Families of rows that turns and mirrors carry onto each other, the same ones carrying the whole set onto itself: the rest of each named row's family, in list order:
4 families of 4 rows:
j_678: [ 37  -8 -15  28 -26 -12 -36 -45   9  21]
j_887: [ 12 -23 -18 -40 -18   7  -3 -50  20  21]
j_372: [  7 -24  -5 -33 -25   8  -3 -33  50  30]
j_237: [ 28 -15 -27   3 -12 -18 -33 -53   6   2]
j_679: [ 14  -2  -3  -5 -23  10 -39 -64  -8  -1]
j_136: [-18  -9  39  10  31 -21  25  47   2  11]
j_259: [ 24 -33 -29 -33 -13  34 -17 -29  14   5]
j_869: [ -1 -11 -13 -36 -14  19 -32 -46  27  -7]
j_767: [-17  14  38  24  10  27  17  45 -27  20]
j_499: [-41 -26  30  23  16  -4   9  41  16 -24]
j_176: [-18   0  19  39  -7  32  20  34 -41  14]
j_323: [ 4  8 18 27 28 40 18 48 -1 24]
j_390: [  0 -20  -5  -3 -36 -30 -31 -54  -6  -2]
j_892: [-28   1  39  28  27  -5  -2  50   9 -12]
j_321: [  3  10  15  30  25  -2  19  51 -25  23]
j_95: [-36   8  47  36  12 -30  10  29   7   8]

Same family as j_887: j_237, j_767, j_892
Same family as j_499: j_678, j_372, j_176
Same family as j_390: j_259, j_323, j_95

Families of rows that turns and mirrors carry onto each other, the same ones carrying the whole set onto itself: the rest of each named row's family, in list order:
7 families of 4 rows:
j_153: [-30 -27  47  20 -34 -16 -32 -29  13 -18 -31   3 -18  -3  -3 -37   0 -50]
j_325: [ 13   0  40   5 -29 -40  17  13  40 -54  34  31 -60  23  -2 -43  40   7]
j_218: [ -9 -31 -13  40   2  13 -33   1  29  14 -25  63  37 -39  -8  14 -21 -20]
j_97: [ 41   5 -41  45   7 -19  28  27  42  -8  66  77 -13 -42 -15 -15  24  -5]
j_874: [ 28   2  26  -1 -44 -37  21   4  42 -60  39  31 -57  -2  14 -42  53 -29]
j_319: [ 21   4 -41  31   1  -5  34  52  50 -27  42  84 -24 -29 -26 -22  18  12]
j_473: [ 40  -6 -54  59   9 -13   6  17  39 -12  50  72 -13 -48 -13  14  32 -11]
j_697: [-11 -15 -20  56   5  27 -20   7  11   6 -16  71  20 -48 -14 -11 -33 -12]
j_626: [ 39 -16 -62  47 -20  -9  20  36  42 -25  49  66 -17 -37 -26 -20  33   2]
j_308: [-26 -38  55 -10 -37  11 -15 -28   4   9 -27  20 -20 -13   2 -19  12 -33]
j_684: [ 35  -6 -38  34  11  -7  37  39  47 -29  52  68 -11 -31 -27  15  23   4]
j_873: [ 12  12  22 -14 -33 -37  19  11  25 -38  48  16 -55   5  -8 -57  50 -20]
j_864: [-17 -28  55 -12 -30  -9 -29 -28  11 -28 -31   3 -15  -3   4 -30  -3 -33]
j_103: [ 35  13  14  -6 -19 -37  41   7  22 -40  48  26 -55 -13 -12 -42  51 -35]
j_915: [ -7 -51 -25  31  -4  16 -16  -8  13  -5   3  78  50 -28 -23  15 -12  -7]
j_193: [ 21  23  28   5 -27 -42  11   8  39 -27  25   0 -66 -14   8 -49  51 -28]
j_515: [-28 -32 -28  45   0  27 -13   5  18   1 -26  63  22 -45  -3  20 -17 -29]
j_254: [-19 -48 -13  42 -18   8 -44  -3  28   5 -18  42  42 -34  -5  19  -6 -11]
j_545: [  4 -35 -15  50  -4  12 -29  -3  22   4 -17  69  39 -50   2  16 -13  -6]
j_134: [ 43  11 -52  45   7 -39   8  28  48 -42  55  57   1 -30 -15 -15  27   0]
j_64: [ 30   1  37   8 -25 -49  21   4  45 -48  48   9 -51  12 -27 -42  38 -16]
j_331: [ 27   0 -49  49  19 -17  25  30  48  -8  52  76 -12 -32 -24  -2  33   0]
j_33: [ 19   3  18  -4 -13 -38  28   1  29 -49  44  15 -62   4 -13 -48  54 -11]
j_700: [-24 -28  49  -6 -48  -4 -39 -22   4 -25 -34  11  -4  -4   6 -25  14 -21]
j_690: [-19 -18  61  29 -26  -7 -37 -32   2 -23 -27  17 -16   3  12 -30 -14 -18]
j_936: [-23  -7  69   3 -45 -11 -19 -29   4 -13 -15  14   3  -7  17 -13   0 -36]
j_368: [-23 -27  54 -25 -46 -15 -10 -14  13 -19 -19  -5   1   0  -3 -35  15 -36]
j_603: [-13 -27 -21  51 -21  16 -20   3   4  22  -4  50  43 -45 -24  10 -18  -4]

Same family as j_936: j_874, j_626, j_603
Same family as j_873: j_97, j_545, j_700
Same family as j_915: j_308, j_193, j_134
Same family as j_684: j_153, j_515, j_64

